Each row is where one point has got to under a steady rotation. How many steps took it there?
The counts run from 0 to 220.
[  1.9  10.4  -0.6  -7.0  12.0  -8.1  14.9   7.2  26.7   2.8 -12.4 -28.9
 -24.1  17.1  23.1  -5.6 -37.4  22.8   4.5 -21.8 -16.6 -27.0  13.7 -42.8
  39.7 -20.5   7.3 -13.2  26.3  -2.1  22.1  -9.2 -17.6   5.9 -27.1   2.6
 -12.9   6.6 -20.1 -33.1  -7.7  -7.1 -31.0 -13.8 -44.2 -36.6  25.4 -21.1] | 23
[-40.8  24.8   1.3  24.6  -1.3  22.2  38.8 -15.2 -38.2   5.2 -26.4 -16.4
  -2.9  19.3 -14.4  22.8  18.7 -26.5 -29.2   7.0 -27.4  15.9  -8.0 -43.2
 -32.9  -0.1 -27.3  -5.2   0.7 -16.9 -22.1  38.6  -4.5  -6.8  19.6   6.7
  -0.4 -22.6  39.0  17.6  -3.6  11.8  -5.1 -34.1  -6.8 -16.1  22.1 -28.6] | 120
[-34.0  13.4  22.4  37.5  -3.1  37.8   8.6   0.7 -19.8  -0.3 -22.3 -10.6
 -18.8   0.1 -11.7  11.8  -2.5  -0.7 -22.5  13.4 -26.7 -11.6 -14.1 -15.5
 -22.7   4.6  -4.8 -20.3  10.1  -5.1 -16.5  34.1  -1.8  10.8   0.3 -13.7
  25.1 -20.2  42.1  31.1  13.4  22.2 -17.7 -27.0  -1.6 -45.3  32.3  -7.2] | 211
[ -4.7  -8.5  28.7  -4.5  10.0   1.4   1.6   5.6   8.9  -5.1 -29.3  -8.1
 -44.3  21.8  19.4 -15.6 -35.6   1.4  -7.8 -12.4  -6.3 -29.4   8.3  -9.9
  30.6  17.4  29.4  -2.9  28.7 -14.5   8.0  -2.1 -27.7  -8.6 -33.0  -7.1
  -4.6  31.9  -4.3 -20.9 -19.2  -7.4 -26.8 -20.4 -40.2 -36.5   3.5 -23.3] | 209
[-27.8 -17.0   4.4   0.6  25.1   7.3 -26.5  -9.3   6.3 -22.3 -43.5 -44.8
  -8.6   2.7 -10.6   0.5 -35.6 -22.9 -10.3   5.5 -25.6 -11.7   2.7 -10.6
   5.9  -9.9  23.8 -14.1  11.7 -31.4  62.0 -19.9 -28.8   7.5 -46.7 -16.5
  -2.0  -8.1  -8.1  36.0   4.1   0.7   7.3 -24.1 -28.5 -31.4  42.2  23.9] | 175
[  5.2  17.9  34.6 -27.3   3.9   3.7  48.9  -2.4 -31.2  14.9  -0.6 -46.4
 -32.0  28.0 -20.6  14.1 -28.1  -3.9 -31.6  10.9 -16.3 -28.9 -35.6 -33.4
   6.3   3.8  -0.7 -16.5  52.0 -25.8  15.9   4.6 -44.3 -24.0   0.9  -6.9
   8.0  30.5   6.8   3.1  -5.1 -28.9  14.6 -11.6 -22.3 -23.6 -12.9 -37.5] | 143
[-15.2  16.4  15.9  44.9   1.9  33.1  27.2 -20.6 -23.2  14.2  -4.8 -25.0
  44.5  -7.5 -21.6  17.4   9.3  30.4 -30.3   5.5 -29.9  17.4 -14.6 -57.5
 -43.6 -23.5 -34.9   7.4 -15.4  -4.5  28.6  29.9  -2.7 -17.6 -37.6   4.3
  18.7 -13.8  41.1  24.1 -16.7 -13.0  -6.8  -9.7 -10.7   8.8  12.2  21.2] | 87
[-11.9 -11.9  29.0 -10.2  18.8   9.3 -44.3  -1.7  17.1 -29.1 -42.2 -30.0
 -17.1 -12.7   6.5 -19.8 -24.0   8.8   6.9  24.0 -34.3 -19.8  25.4   7.2
  20.8  -5.2   5.6   2.4   7.0 -22.1  49.6   6.2  -3.4 -13.3 -51.6 -37.6
 -11.3 -11.7   6.0  13.4  11.0  -4.1   5.3  -2.9  -8.7  11.7  44.4  50.3] | 150
[ -0.2   8.5  14.1 -23.2  14.7  -2.0  -5.2  -2.6  -6.1 -20.7 -17.6 -37.7
  -9.9  25.6  26.5 -18.9  -9.2  45.1 -15.6  22.5   2.4 -15.6  13.8 -39.8
  -7.5  26.1  -2.6 -11.8   1.2 -15.4  -1.2  -6.2  -2.0  -3.6 -25.0 -38.1
   6.5  49.7  12.8 -35.9 -22.1 -30.0 -29.1  14.9   2.6  16.3  21.0 -34.4] | 31
[  3.7  28.1  15.3  20.2 -11.6  14.0  26.4  -6.9 -16.6  17.7  12.1  -9.3
  -7.3   3.5  26.5  -4.6 -14.9  14.3 -30.1  -7.7 -16.1 -11.5  -5.8 -34.6
  -0.8   5.6 -29.0 -15.4  13.4   5.8  -0.2  15.8   6.4 -16.7   3.6  17.9
  26.9  12.2  58.5 -14.2 -23.3  -4.4 -32.1 -37.3  -7.9  -2.0   2.5 -31.4] | 53
[ 27.6  16.1  -3.1   9.0 -18.9  -1.0  25.1  -9.1   3.7 -24.6  -1.7 -14.0
 -21.4  16.2  44.6  16.6 -37.5   4.4 -19.8 -35.1 -15.9 -19.9  21.2 -19.4
  22.9  12.7  -8.8  -3.7   8.3  -8.8  -8.4  23.2   0.3 -11.8 -34.5  21.1
  26.7  25.0  29.8 -30.9  -5.6   2.9 -62.2 -28.5 -13.9 -26.7  25.3 -43.0] | 185
[ -7.8  29.5  28.8  23.6   1.4  30.5  44.9 -14.0 -32.4   5.9   5.8 -23.6
  -7.4   6.0   6.6   7.4  -7.8  -1.3 -38.9   2.2 -22.0  -3.4 -28.3 -13.2
 -19.8   4.4 -39.1 -23.3  17.1   3.5 -33.2  45.0  -8.7 -14.7   2.9   5.6
  27.8  -0.8  37.5   0.7 -17.3   9.9 -16.5 -28.0  -4.2 -33.8   1.3 -25.9] | 74
[  7.1   9.3 -12.4   2.2 -26.2  36.1   6.1 -25.4  -1.4   6.8  12.6 -45.2
 -25.4   9.7 -10.9   5.2 -51.8 -16.4  23.9 -34.5 -14.9 -13.2  22.7  -8.7
  13.7 -26.6 -15.5 -13.4  55.1 -18.6  20.1  27.5 -19.7 -25.4 -36.0  19.1
  21.6   0.5  18.0   9.5   0.6  -8.8 -45.1 -37.2 -21.8 -13.3   9.0   8.1] | 152
[-24.3  10.0  13.1  -3.4  20.0  20.2 -41.9  -6.7  24.6 -30.1 -48.2 -23.9
 -10.7  -5.5   0.9 -26.3  -9.8  37.5 -16.3  25.9 -22.9 -12.7  31.0 -16.3
   2.9   7.0 -21.6 -11.2  -1.7 -28.6  24.5  -5.9  17.2 -21.9 -33.4 -60.9
  17.6 -15.5  14.0  10.4  -5.9 -17.5 -31.1  10.0   4.8  -4.4  48.9  26.3] | 125
[-19.1  34.0  18.8  29.0  -5.6  39.1  12.5  11.4 -37.6  -3.5  -9.3 -22.0
   5.1   6.0  12.1   5.7  -2.6  24.7 -56.6  14.4 -16.6  11.2 -14.1 -18.2
 -19.6   7.6 -28.1  -5.2   5.4  -7.8 -21.4  24.6  10.3 -16.5  15.1  12.4
  28.1   4.3  56.7   1.9 -29.8  -9.6 -40.4  -3.3  28.1   3.9  -6.8 -37.9] | 99
[-12.5   0.4  37.0 -26.4  23.0   8.7  17.5  -9.5 -20.2   2.2  -9.9 -52.3
  -8.8  30.2  -6.9  -0.7 -17.8  49.9 -10.8  23.8   1.2  -7.5 -33.5 -27.6
   5.9  10.3 -11.8  -5.4  12.3 -44.2  17.1 -13.9 -14.2 -24.8  -7.6 -18.6
  24.7  61.7   3.0 -20.4 -45.4 -17.7 -14.8  -0.7  -3.2 -10.9   4.9 -12.9] | 122
[-25.3  23.2  -8.2  70.7  -9.4  18.6  23.6  -6.3 -39.3 -19.6  -4.4 -15.4
  49.8   7.7 -13.3  11.5  15.1  26.3 -17.0 -19.0 -10.8  14.2 -24.1 -39.8
 -29.9 -19.3 -50.7 -13.1 -17.6  -6.7  33.4  15.1  -4.8  -3.4  -0.5  28.0
  20.2  -0.2  34.9   4.0  -8.1 -27.4 -30.5 -28.2 -11.7   5.4  40.7  -6.3] | 157
[ -3.9  23.0  33.7 -27.0  22.8  10.3  33.6  15.6 -27.8   2.7   9.8 -45.8
 -32.2  14.8  11.8   3.4  -3.5  42.3 -41.3  14.4  -0.5  -7.1 -44.5 -42.6
  13.6  15.1  -5.7 -18.2  16.0  -4.1  12.9 -17.4  -8.1 -22.5   5.3  -9.2
  10.9  36.2 -15.1 -41.8 -47.8 -24.0 -16.6   1.8 -13.5 -13.9   3.2 -44.6] | 52
[-35.5  -2.3  27.2   8.7  20.4  15.2 -32.7 -28.8  -2.2 -37.1 -28.5 -38.3
   9.1   8.3  -6.2 -36.2 -15.6  33.7 -25.9  34.6 -20.9  14.5   2.7 -24.4
  -2.2 -12.3 -20.6   4.6 -11.4 -45.1  38.7 -17.4  -5.2 -19.5   1.0 -35.2
  17.7  -7.4  16.9  21.7 -20.0 -28.1 -23.6   9.3  12.5   6.0  23.6  27.5] | 216
[-13.1   2.1   6.1  33.2 -15.8  22.6  35.1 -23.6 -26.2   0.3   9.5 -34.1
 -21.1   8.7 -21.9  13.4 -32.6 -25.2 -25.9 -41.9 -36.6  -3.5  -9.6 -14.3
 -29.5 -24.1 -13.2   2.3  25.2 -10.3  25.1  26.4  -0.3 -36.5 -14.8  27.7
  17.3 -20.2  52.2  18.3  16.0 -13.0 -14.1 -33.6 -25.0   0.7   3.8  -4.2] | 107
[ 27.6   3.2  25.4  15.9  16.5 -10.6  -3.9   0.8   9.7   2.3  -5.9 -22.9
 -17.6   9.9  18.2 -10.4 -34.3  31.6   0.0 -25.6  -2.4 -13.1  -5.9 -30.0
  39.0  -7.7   3.5 -15.1  15.7   0.8  31.9  -6.8 -18.6   8.8 -54.7  -4.3
   1.4  21.0  -1.8  -7.3 -10.7 -29.3 -35.2  -5.9 -19.1   5.2  -0.9 -18.1] | 114
[-11.6   5.0  11.0 -13.8   6.4  -8.7 -33.6 -10.6  23.0 -35.7 -36.5 -33.9
 -49.2  -0.5  21.2  -7.1 -22.3  11.5   0.1  31.9 -22.4 -46.3  27.9  -6.2
  25.9 -13.4   6.7  -4.4  11.9 -34.7  27.5 -12.4 -13.2   0.7 -43.9 -47.8
  17.1   8.2   0.0  -0.1  -2.6 -17.4 -24.3  -7.7 -22.8 -11.5  62.2  32.1] | 80
[-52.9  29.8  42.2  18.5  -2.7  43.1   0.0 -14.2   2.1 -13.2 -37.5 -22.8
  11.0   8.0   5.4  -6.4 -12.4 -32.5 -37.3   3.5 -37.1 -12.7  -4.9  -9.2
 -11.6   3.6   6.7   1.4  -6.2   1.7 -18.2  48.6  10.0   4.9  -5.8 -17.2
  -6.7  -6.5   7.0  37.0  13.5  20.4   7.4 -26.9 -15.0 -39.9  19.7 -14.2] | 141
[-24.5  16.7  13.3  51.5 -19.8  18.5 -24.5 -21.5   9.2  -2.7  -0.8 -33.2
   5.6   3.4   2.4 -27.3  -3.0  18.7 -19.5  13.5 -34.8 -27.3  49.1   1.4
  10.0 -12.2 -31.2 -19.3   1.6 -10.5  18.5  22.2  12.2 -13.3 -34.8 -21.9
  -2.9 -21.8  64.1  10.3  -4.3  -9.9 -30.5 -27.9  -1.6  -6.3  31.3  -0.3] | 149
[-27.5  -1.6  -0.2  19.2  -2.5  21.0  18.3 -11.8 -31.6 -28.7  10.7 -28.8
  22.4 -18.8 -31.4  15.3  -9.7   2.5  -7.0 -11.5 -18.7  17.1  -9.1 -15.7
 -26.8 -18.4 -39.0   0.4  23.6 -21.8  21.1  31.2 -20.5  -8.7  21.1   3.5
  16.1 -38.4  37.6  25.1  14.9 -20.3   9.8 -22.4 -25.6  -9.5  20.9  18.9] | 62
[-21.3  22.5  20.7   9.6  23.2  14.3 -12.9   6.4  28.0 -32.0 -28.7 -46.3
 -17.7   8.0  30.6  -7.7 -37.5  11.2 -27.8  19.1 -16.9 -36.2   4.8 -24.9
  -7.0  -2.8  22.7 -12.3   0.0 -20.0  10.6 -18.5  15.1   5.3 -59.6 -33.9
  -6.1  -1.7 -12.3   1.4 -11.0   2.1 -23.2 -15.1  -6.4 -27.2  48.5  -6.0] | 208
[ 30.2   4.1  -2.6   8.0  -5.2  22.4  17.8   5.7   6.0   2.2  20.4 -17.5
   0.3  14.5   1.5   4.7 -39.2  47.9  18.6 -22.1 -22.7 -11.4  37.7   1.3
  33.9  -6.8 -28.6   0.2  30.8 -42.0  25.1   6.4 -13.1 -21.6 -37.3   0.2
  25.5  16.9  45.5 -14.3 -27.1 -30.8 -54.3 -12.8   6.9  30.4  28.2 -10.6] | 218
[ 31.3   3.3   5.9  -7.1   4.7  12.3   3.6  -3.2  22.4   4.2  -6.0 -18.6
 -36.1   7.0   5.2   6.2 -52.5  -2.8  20.4 -31.3  -5.6 -36.6  42.8  -7.8
  47.6 -12.4  -1.4  -1.7  36.5 -17.2  20.8   9.7 -22.9  -5.6 -52.0  -7.6
  14.7   8.7  16.3 -21.4 -11.7 -21.8 -41.1 -11.4 -23.0   0.2   4.3   3.5] | 197
[ 47.7  -8.2  -3.0   7.7   3.5   3.0   5.3  12.3   5.0 -16.6   2.2 -22.7
 -40.0  27.4   5.9  -3.0 -61.0  24.6  20.3 -28.2 -12.6 -20.5  24.2  14.6
  35.3 -16.8 -40.1 -12.5  45.2   2.1  11.9   4.4  -4.8 -22.9 -37.2  21.6
  19.4   4.6  34.4  -8.5 -12.8  -1.1 -56.1 -18.2  10.2 -19.2   8.9   8.0] | 127
[ -4.4   5.6 -13.3  31.7  -5.8  23.5  18.5 -10.7  11.9   4.4   7.8   8.0
  39.4   6.7  34.0 -18.6 -14.1  32.1  12.4 -30.3  -0.7  -6.9   1.5 -22.2
  -2.6 -26.8 -47.1 -14.8 -11.9 -19.5  35.8  -9.9 -12.4 -15.5 -34.4   8.6
  32.6  15.3  28.4 -23.1  -7.3 -11.8 -53.9  -6.7   5.2  21.1  15.9   3.9] | 20
[-48.7  -7.1  17.6   0.4  24.7  27.8 -11.4  -4.0 -18.3 -10.8 -44.3 -41.7
 -28.1 -11.5 -33.8   3.8 -25.5  -4.5 -41.7  40.9 -29.6  -8.1 -28.5 -20.9
 -23.0  24.0  -1.9 -11.9  11.0 -19.2   9.4  23.9  -9.0 -20.5 -21.2 -28.1
   7.8 -25.4   0.6  26.4   2.6   6.2  21.0  -9.2 -22.8 -22.7  24.2   7.0] | 212
[ 20.0   9.3 -11.8  -7.2  25.7  19.0  22.8   2.5  -3.8   0.1  22.1 -39.4
  20.5   3.9  -5.7 -12.5 -49.0  42.0  12.1 -25.8  -9.4  -8.1  -0.4 -16.3
  28.4 -17.3 -25.5 -13.5  -1.6  -4.9  39.7 -19.0 -31.2  -8.3 -42.9  19.8
  11.8  30.7  19.0 -14.9 -31.0 -31.3 -30.2  18.6 -11.1  23.2  -4.3 -11.0] | 19
[ -7.4   1.5  19.1 -21.7   5.8   8.0  -7.3  17.1  11.0 -13.2  -8.2 -35.7
 -34.4  35.3  19.3 -10.9 -22.4  30.5  -2.1  15.1  -2.8 -40.4  19.7  -5.8
  33.4   6.3  -4.3  -5.0  46.5 -21.8  15.4 -23.8   7.0 -11.8 -29.3 -32.3
 -13.0  23.8  12.9 -22.9 -24.7 -14.4 -26.8 -10.3  -3.4   3.5   7.3  -6.3] | 56
[-36.4  12.1  10.1  37.0  -2.2  36.5   0.8 -45.2 -18.4  -5.7   3.3 -31.2
  13.5   0.3 -35.8  -4.3  -8.1  31.9 -20.3  14.8 -16.0  13.7  -6.1 -33.9
 -31.8 -46.2 -31.8   6.1 -17.6 -24.1  35.3  23.3 -11.7 -11.8  -3.3  -5.2
   9.6  -6.7  36.9  18.3 -20.9  -9.6  -1.7  -6.6 -18.9  18.9  40.8  24.9] | 17
[ -8.1  -4.2  16.9 -30.1  23.6  -2.8  25.7   4.6   1.2   8.3 -19.7 -35.0
 -20.4  22.3   2.1   9.4 -43.3   0.2  -1.2 -25.1  -2.7 -20.9 -29.3 -31.5
  16.5 -15.3  30.9  -1.8  22.3  -7.9  28.3 -11.4 -46.8   6.0 -23.2  -5.3
  -0.1   6.2 -13.3   9.1 -12.8  -1.5  -1.0 -30.0 -63.7 -29.5  12.0 -32.1] | 2
[-32.0 -11.1  -5.3  35.5  18.6   2.8  10.6 -12.6 -17.1 -18.4  -1.3 -40.3
  25.2   0.5  -1.8   7.0  -2.0  36.7  -5.5  -6.3 -12.1   9.5  -5.2 -26.2
 -27.6 -10.3 -22.8  15.7 -25.1  -7.6  40.4  -7.6  -7.3 -15.2 -40.7 -26.3
  -0.7 -21.0  15.4   4.6  -6.2 -26.0   2.1  -4.7  -0.8  18.4  41.4   1.9] | 42
[ 30.7   2.6  -1.5  37.5 -15.2  23.6  60.2   1.1 -15.5  14.4  -6.1 -31.5
  -0.3   0.2  -3.0  24.3 -31.3  -3.1   5.5 -33.8 -25.9  -5.6  -1.8 -11.2
 -22.8 -36.3 -21.8 -10.2  43.5 -17.3  13.0  39.8 -40.2   1.1  -5.8  18.6
  34.9  -2.8  41.6  24.1   3.6 -15.3 -22.3 -45.7 -26.2 -15.1  15.4  -1.3] | 177
[  9.0 -13.3  -7.4 -30.6  16.9  15.5  30.9 -21.7 -46.5   4.9  17.6 -48.3
 -29.7  12.8 -25.8  14.3 -32.7  15.7 -12.5  -0.2 -15.1  -5.4  -2.3  -1.3
  22.4 -11.0 -14.7 -17.4  39.8 -26.4  40.2   9.7 -45.1 -21.5 -14.3   6.5
  24.9   6.7  29.3   3.8 -20.9  -9.8  -9.0 -30.9 -13.7  -9.9  -8.0  -0.8] | 15
[-37.4  -0.1  11.7  22.8 -31.9  14.2 -20.7   3.8   5.1 -23.1 -25.5 -29.5
   1.4  -2.4  -8.3  10.6 -33.7 -24.8 -11.2 -17.5 -40.3 -19.2  42.7 -14.1
  -6.7 -12.7 -18.2  -9.7 -13.7  10.0  19.3  33.2   3.7  11.5 -22.7   0.3
  16.7 -38.6  31.8  11.0  25.0 -16.7 -14.3 -35.2  -6.0  -3.0  39.3  29.3] | 174
[ 22.5  -4.6  19.9 -12.3   9.9  14.5  19.3   0.6 -15.3  -3.6  -1.9 -27.7
 -26.2   6.5 -22.6   7.0 -47.7   7.5  -7.2 -36.8 -13.7 -23.4   9.4 -16.0
  21.4 -23.1   4.5 -30.3  51.3   4.9   5.6  10.1 -38.7 -16.8  -4.6  15.3
   4.7  -3.6  17.9 -20.9 -13.1 -14.9  -9.7  -8.0 -35.8 -15.3   1.9  -1.0] | 106
[-30.7   5.6  18.0  26.1 -13.6  35.8  34.7 -10.6 -32.5 -18.0 -16.8 -12.9
   9.8  24.2 -25.5   0.0   0.1   4.5 -39.5   8.8 -24.6  18.4  -6.0 -19.0
 -27.8  12.9 -14.6 -10.7  22.9 -10.8 -28.5  40.8  -3.5 -36.9  27.8  12.6
  37.8  12.4  61.8  20.4  -0.8  -5.2 -11.9 -23.5  -3.5 -17.6  20.8 -15.2] | 190
[-38.6   8.8  40.4  21.2   4.1  23.3  -5.4 -18.8 -24.5 -18.1 -23.8 -44.2
  20.9  -8.0 -15.2  -6.8  26.1  16.7 -50.7  38.3 -21.1  19.4 -28.7 -37.9
 -38.9  -8.1 -14.8 -10.7 -40.1 -20.6  11.7   9.2  -6.9 -11.9  -3.2 -14.6
   5.4  -7.9  12.3   7.5 -11.4  -6.0   2.5  -2.6 -13.1  -1.2  14.5 -23.1] | 75
[ -7.4   0.4  -7.3 -10.3 -10.3  39.0  44.5 -22.3 -31.8  22.1  17.0 -41.6
 -23.1  11.6 -51.3  18.0 -17.6   3.8 -21.7  -8.9 -14.8   1.9   8.4   2.9
   5.9 -29.1 -11.6   0.1  65.2 -24.4  16.3  24.6 -40.9 -21.6  -4.3  24.2
  30.1  -0.2  25.3  -1.9   8.6  -9.7 -18.5 -24.4  -6.4 -34.0 -10.6 -20.6] | 61
[-37.2   2.1  24.7  12.9  28.0  15.2  -6.9 -18.0 -24.5   1.4 -39.2 -36.8
  -4.4  -2.2  -1.1   7.4   5.6 -21.4 -45.8  29.1 -26.8  -7.4 -35.0 -40.1
 -21.3   7.1  10.3 -15.0   9.2 -17.0  14.0  38.6  13.4  -0.3   3.1 -23.2
  -9.8  -4.7   2.4  11.9  -1.2  -8.0  21.3 -18.1 -33.1 -38.6  25.5 -24.1] | 96
[-47.2  15.2  22.5  36.6  22.1  22.2  -3.3   4.2  -0.8 -45.2 -51.6 -12.8
   7.3  -4.1  14.4  25.8 -19.6  -4.5 -22.0   5.6 -39.1 -15.7   7.9 -13.6
 -33.5  11.8  18.5 -12.9 -10.7  -2.5  20.0  12.6   8.3   5.6 -40.2 -15.4
   7.1 -13.8 -16.6  25.8  14.9   6.7  -4.9 -43.5 -40.5 -46.4  41.1  -1.4] | 71
[-15.1  39.3   8.5  57.4 -17.2  16.9   8.9  -4.6  10.1 -11.3 -12.5  -6.1
  29.8 -10.0  35.8  -1.1  -6.6  35.7 -36.5  -1.4 -21.5  23.7   8.7 -23.7
 -10.8  -6.6 -43.6 -16.9 -29.2  -1.0  -0.3   7.3  21.1  -2.7 -30.5  13.4
  -6.7  -9.8  40.2 -23.9 -12.0 -20.0 -46.2 -22.3  -4.0   7.5  29.9   9.4] | 182
[-25.9  14.9  27.6  -8.0  26.1  20.9   7.8 -12.2 -18.8  -7.6 -20.0 -48.6
  -1.5   5.0  -0.7  10.6  -1.1  20.5 -51.0  27.3  -3.9  -7.5 -40.0 -37.4
 -10.4  11.4  19.0 -11.6  -3.9 -20.9   1.7  -8.6 -32.1  -7.7 -31.1 -31.4
  21.6   9.9 -24.1   5.6  -9.6 -16.9  30.1   8.8 -23.8 -16.2  12.1 -26.5] | 51
[ 13.4  13.7   8.5  -7.7   9.8  30.1   3.0 -12.1  -9.5  -6.9  32.9 -27.7
 -23.8  17.1   6.8  -2.7 -28.3  51.8  -8.7  -0.7  -8.2  -4.5  27.3  -1.5
  -2.2 -24.3 -46.6   0.5  33.9 -20.6  18.4 -11.7 -26.3 -35.1 -17.5 -11.7
  35.9  54.7  38.4 -29.7 -32.5 -34.7 -31.1  -1.3   5.5  29.4  12.3 -21.0] | 193
[ -2.8  -0.5  12.8  26.6 -21.4  17.5  -6.6 -10.1   5.5 -12.7  -2.8 -10.8
 -12.6  10.3   3.7   3.1 -34.2   8.8  -3.1 -14.7 -20.5 -18.7  39.7  19.1
  12.4 -16.2 -35.1 -15.5  19.4 -10.5   4.7  32.0  20.0 -29.8 -33.0   1.0
  25.5 -15.3  62.9  12.7 -26.3  -7.2 -57.5 -27.7  16.7   6.3  38.3   7.0] | 103
[-38.3  25.6  16.8  41.7   7.8  24.7  28.3 -18.1 -40.1  -3.5 -10.9  -2.2
  22.2   4.2  17.3  -3.8   7.9  18.7 -46.5  12.2   1.4  -0.6 -34.2 -32.2
 -17.9  19.7 -53.4  -6.9 -10.5   5.9  -9.8  12.5   7.5 -12.4   4.1  17.8
  28.5 -12.3  39.1   4.5  13.3  -8.8 -24.5 -43.4   9.4  -3.1  32.6 -13.8] | 29
